In the data rows, zero lies at 4.5, halfway between 4 and 5.
Here are some points, each followed by its number:
[6 6 1 7 7 8 9 2 5 1 2 2 1 1 7 2 8 6 6 6 7 5 6 5 6 3 1 2 7 2 6 0 6 3 4 6 6
 3 2 0 5 2 4 4 4 5 4 4 6 9 4 6] 0
[8 1 4 4 7 4 4 3 4 2 5 7 0 6 6 4 5 3 5 1 4 2 1 6 5 5 2 4 5 4 3 0 4 6 2 0 5
 5 5 4 4 6 7 5 2 8 2 7 6 7 7 2] 1
[5 7 4 7 5 4 8 6 5 5 4 4 5 6 5 4 3 4 5 8 5 6 6 4 6 2 7 6 4 5 6 5 5 4 6 7 4
 3 6 3 5 1 4 3 5 5 6 3 4 5 3 5] 2
[7 4 3 6 8 3 9 3 3 2 5 3 0 5 5 4 8 3 3 4 4 0 5 4 3 2 3 4 5 6 5 0 6 7 2 1 5
 3 3 2 7 4 5 4 4 5 3 6 7 4 4 3] 3
[4 0 0 5 7 5 5 4 1 2 5 7 0 5 4 3 6 6 3 4 4 3 3 4 3 4 2 3 6 3 2 0 8 4 1 1 3
 3 4 4 3 9 6 6 4 7 1 6 4 7 6 4] 4
[3 4 7 1 3 5 1 6 5 5 5 8 3 6 6 1 4 6 2 4 7 5 3 6 5 7 7 4 5 2 4 5 2 4 4 1 3
 7 8 6 6 5 4 8 5 2 4 7 5 5 5 5] 5
[9 0 6 2 2 4 0 4 4 3 4 4 5 5 5 6 3 3 4 2 3 6 3 6 6 6 5 6 1 5 3 6 8 7 4 3 6
 4 6 6 4 8 5 5 6 4 6 6 5 5 2 2] 6
[7 6 3 6 7 4 5 8 4 5 7 7 6 5 5 5 2 3 4 4 6 8 2 5 4 5 9 3 1 5 5 4 7 8 7 6 1
 2 6 5 1 4 6 4 5 5 5 3 2 2 5 5] 7
[5 3 6 5 4 3 5 5 4 5 6 2 5 3 5 5 5 5 2 3 4 6 7 6 6 5 3 4 6 2 3 5 5 5 4 4 5
 6 5 6 6 4 5 7 6 3 5 3 6 5 3 4] 8
[2 5 4 4 5 5 4 7 4 5 5 3 6 6 5 8 5 5 4 6 4 6 3 4 4 3 7 1 5 7 5 5 4 3 3 5 4
 6 3 6 3 3 5 4 4 5 4 4 4 2 6 6] 9
[2 5 5 6 3 4 3 4 5 7 4 5 8 7 2 6 2 1 2 2 2 4 6 3 4 6 7 5 5 5 2 5 4 8 6 8 5
 5 6 7 5 6 5 7 8 7 5 6 7 4 3 3] 10
[4 8 3 7 6 5 5 5 5 7 6 5 4 4 5 5 5 2 3 7 5 7 1 6 2 5 4 4 8 8 7 6 4 5 6 6 3
 4 6 5 2 1 5 2 6 7 4 1 1 7 6 8] 11
[4 7 4 7 7 5 4 6 3 4 4 4 5 2 7 4 6 2 3 6 5 6 3 5 4 3 4 1 6 7 3 1 2 7 3 6 2
 6 5 5 2 4 6 5 6 6 2 7 2 7 5 3] 12
[6 4 1 7 7 5 7 4 4 3 5 4 2 4 6 5 7 4 6 4 6 3 4 2 2 4 5 3 4 7 6 2 3 2 4 4 8
 6 2 0 4 4 7 3 4 7 2 2 4 4 4 5] 13
New points follow, each followed by the numbers of its three nearest points above, looking only along the 5 directions in which the numbered points spread most, nearest first.
[3 4 5 7 5 2 4 6 4 7 7 4 4 6 2 5 1 3 2 2 5 5 4 5 3 3 7 5 5 7 5 6 7 5 5 8 3
 2 7 9 5 6 3 9 7 5 6 3 3 3 7 5] 9 10 7
[3 4 8 0 3 5 4 5 6 5 7 6 5 4 1 4 1 6 5 5 6 5 6 5 4 7 7 9 3 4 5 7 7 1 5 4 5
 5 7 7 6 3 1 7 6 1 5 3 4 4 6 5] 8 5 6
[3 5 3 8 6 4 6 6 6 4 3 6 1 4 7 6 3 5 5 7 6 3 3 5 4 3 3 5 8 6 7 4 1 5 7 3 2
 4 3 5 5 3 5 5 3 8 4 3 6 4 7 6] 12 9 13
[4 9 2 4 6 4 4 5 5 6 5 6 4 3 6 2 6 4 5 5 6 4 2 6 4 4 6 4 7 6 4 5 0 6 4 4 4
 6 5 6 3 3 4 4 4 4 6 6 2 6 4 5] 9 12 11
[3 7 7 6 6 3 6 6 5 6 4 2 5 6 4 6 2 4 4 2 4 5 4 4 2 5 5 6 6 6 5 6 4 7 5 5 5
 4 4 5 5 5 5 4 5 6 3 6 4 4 2 6] 9 8 10
[4 5 4 5 2 4 3 4 3 4 4 4 6 7 7 5 5 5 6 2 3 2 6 3 3 6 4 4 5 5 3 7 3 6 5 6 6
 6 7 3 4 5 6 2 4 4 5 5 5 2 2 3] 8 9 10
[6 7 6 5 5 2 5 7 4 8 5 2 6 4 4 3 5 4 2 3 4 6 3 5 5 6 7 4 3 4 4 5 4 5 5 3 3
 7 6 2 4 4 5 5 4 6 5 5 3 3 5 4] 9 8 2
[3 3 3 7 3 3 5 5 6 5 5 2 4 2 5 7 5 2 1 4 3 4 8 2 3 2 5 4 7 3 4 2 2 3 6 4 5
 4 1 5 3 3 7 4 7 5 5 3 5 7 6 6] 9 12 8
[4 5 6 6 6 1 7 4 5 6 5 4 6 6 3 4 1 4 4 3 4 6 5 4 3 3 3 4 4 4 6 4 5 9 7 6 6
 6 5 6 3 6 3 6 3 6 5 6 6 5 6 3] 9 8 10
[5 6 5 4 3 0 4 6 7 5 6 5 7 5 6 3 1 6 5 2 5 2 3 5 7 8 5 3 5 4 8 8 3 4 6 5 3
 5 7 5 2 4 3 3 4 1 6 5 1 2 4 6] 9 8 2
[5 4 6 4 6 4 5 6 5 4 6 5 4 4 5 4 5 6 7 5 4 6 5 7 6 5 3 4 2 2 8 4 6 4 3 2 5
 1 5 4 6 8 2 5 4 3 3 4 4 1 5 5] 8 6 2
[3 7 5 4 2 6 3 3 6 5 5 5 4 2 4 3 5 6 2 5 8 4 9 4 7 3 6 5 7 7 5 4 3 1 4 7 7
 6 2 5 5 1 3 2 8 4 4 5 3 8 5 7] 8 2 9
[6 2 1 4 5 6 4 3 5 2 2 3 1 4 7 9 5 5 3 5 4 4 3 3 5 3 2 4 5 5 1 2 2 4 2 2 5
 3 2 4 3 5 5 4 2 6 3 5 6 6 6 4] 3 4 1
[7 0 0 8 5 7 7 2 4 1 1 3 0 4 5 6 7 4 3 6 2 1 4 4 2 3 0 3 7 3 2 1 3 5 2 6 6
 3 0 2 5 7 6 3 3 6 4 5 8 5 6 6] 3 13 4
[7 3 5 3 4 3 6 3 5 5 4 7 6 8 3 4 2 2 6 4 4 5 0 5 6 7 6 6 2 3 4 4 4 5 6 5 5
 1 8 5 7 4 3 4 3 5 4 4 7 2 3 7] 6 8 7
[3 7 5 7 7 4 6 7 6 6 8 6 6 5 1 4 4 1 5 4 3 4 4 5 2 3 8 4 3 6 2 5 6 6 3 5 2
 4 3 6 5 3 5 7 5 2 5 2 2 3 7 3] 9 12 7
[4 6 5 6 2 6 1 4 4 4 4 7 4 4 7 4 5 5 3 6 4 6 5 6 6 4 4 4 3 5 2 4 2 8 3 5 4
 5 7 6 6 5 4 4 4 2 5 7 6 5 6 5] 8 9 5
[3 6 4 7 3 4 3 7 4 6 5 6 2 3 6 4 5 5 6 8 3 6 2 5 4 4 6 1 3 4 3 4 1 4 5 5 2
 2 6 6 2 4 8 6 2 5 6 4 4 5 8 5] 9 12 11
[6 5 7 5 4 2 0 6 4 5 6 6 6 8 5 6 3 5 1 2 4 3 2 4 4 4 5 4 7 5 4 7 2 6 3 5 3
 8 5 6 3 7 2 5 5 6 5 7 5 3 3 2] 10 9 8
[5 7 3 6 8 9 9 6 3 1 5 3 8 4 3 8 5 2 5 3 5 5 4 3 4 3 5 3 5 8 4 0 3 4 1 5 2
 3 2 2 4 1 5 5 4 6 5 4 2 4 7 5] 13 12 9
[5 4 5 6 5 2 3 3 6 6 5 3 8 4 6 6 2 4 5 3 5 1 7 5 4 5 6 5 7 5 5 7 4 3 6 5 6
 5 2 7 3 6 3 5 6 2 5 6 5 3 2 5] 8 10 9
[4 7 5 3 7 4 4 4 4 4 6 5 6 5 5 4 3 3 8 4 4 8 4 3 4 6 4 5 4 6 4 5 7 4 6 5 3
 2 6 5 3 6 4 6 6 6 4 5 4 6 5 2] 9 7 8
[4 7 5 5 8 7 8 6 2 2 4 2 3 5 5 4 6 4 4 5 3 5 4 4 5 2 3 5 3 6 4 2 3 4 6 6 3
 3 2 0 3 3 5 5 6 4 2 6 1 5 4 5] 13 9 12
[3 4 3 4 4 5 5 4 5 2 3 4 0 7 5 3 2 5 4 6 5 2 4 5 2 3 1 6 8 4 5 3 3 3 6 5 3
 5 7 4 3 7 4 5 4 5 1 5 7 5 6 5] 12 8 9
[4 6 4 8 5 4 2 5 1 7 5 5 6 4 4 7 0 2 3 6 6 4 4 2 4 2 6 4 6 6 3 8 4 4 6 6 4
 3 4 9 3 4 7 4 6 5 4 2 4 3 9 4] 9 12 11
[8 3 2 5 3 5 5 4 2 2 4 2 1 8 4 5 4 4 2 4 3 2 4 2 6 5 0 6 6 4 5 7 3 5 4 2 6
 2 3 4 2 4 8 4 6 8 2 5 8 6 5 4] 3 13 8
[5 0 6 3 4 1 3 6 2 5 6 4 9 7 3 4 3 5 6 5 5 5 5 2 4 6 7 6 3 5 5 8 8 5 3 5 8
 5 4 6 4 8 4 5 8 2 4 3 5 2 0 3] 6 8 10
[5 0 7 3 4 5 0 5 5 4 5 5 6 6 5 5 4 7 4 2 4 7 7 3 6 2 7 6 2 6 4 8 5 5 3 5 7
 7 4 6 7 5 4 5 7 2 4 5 5 4 2 3] 8 6 10
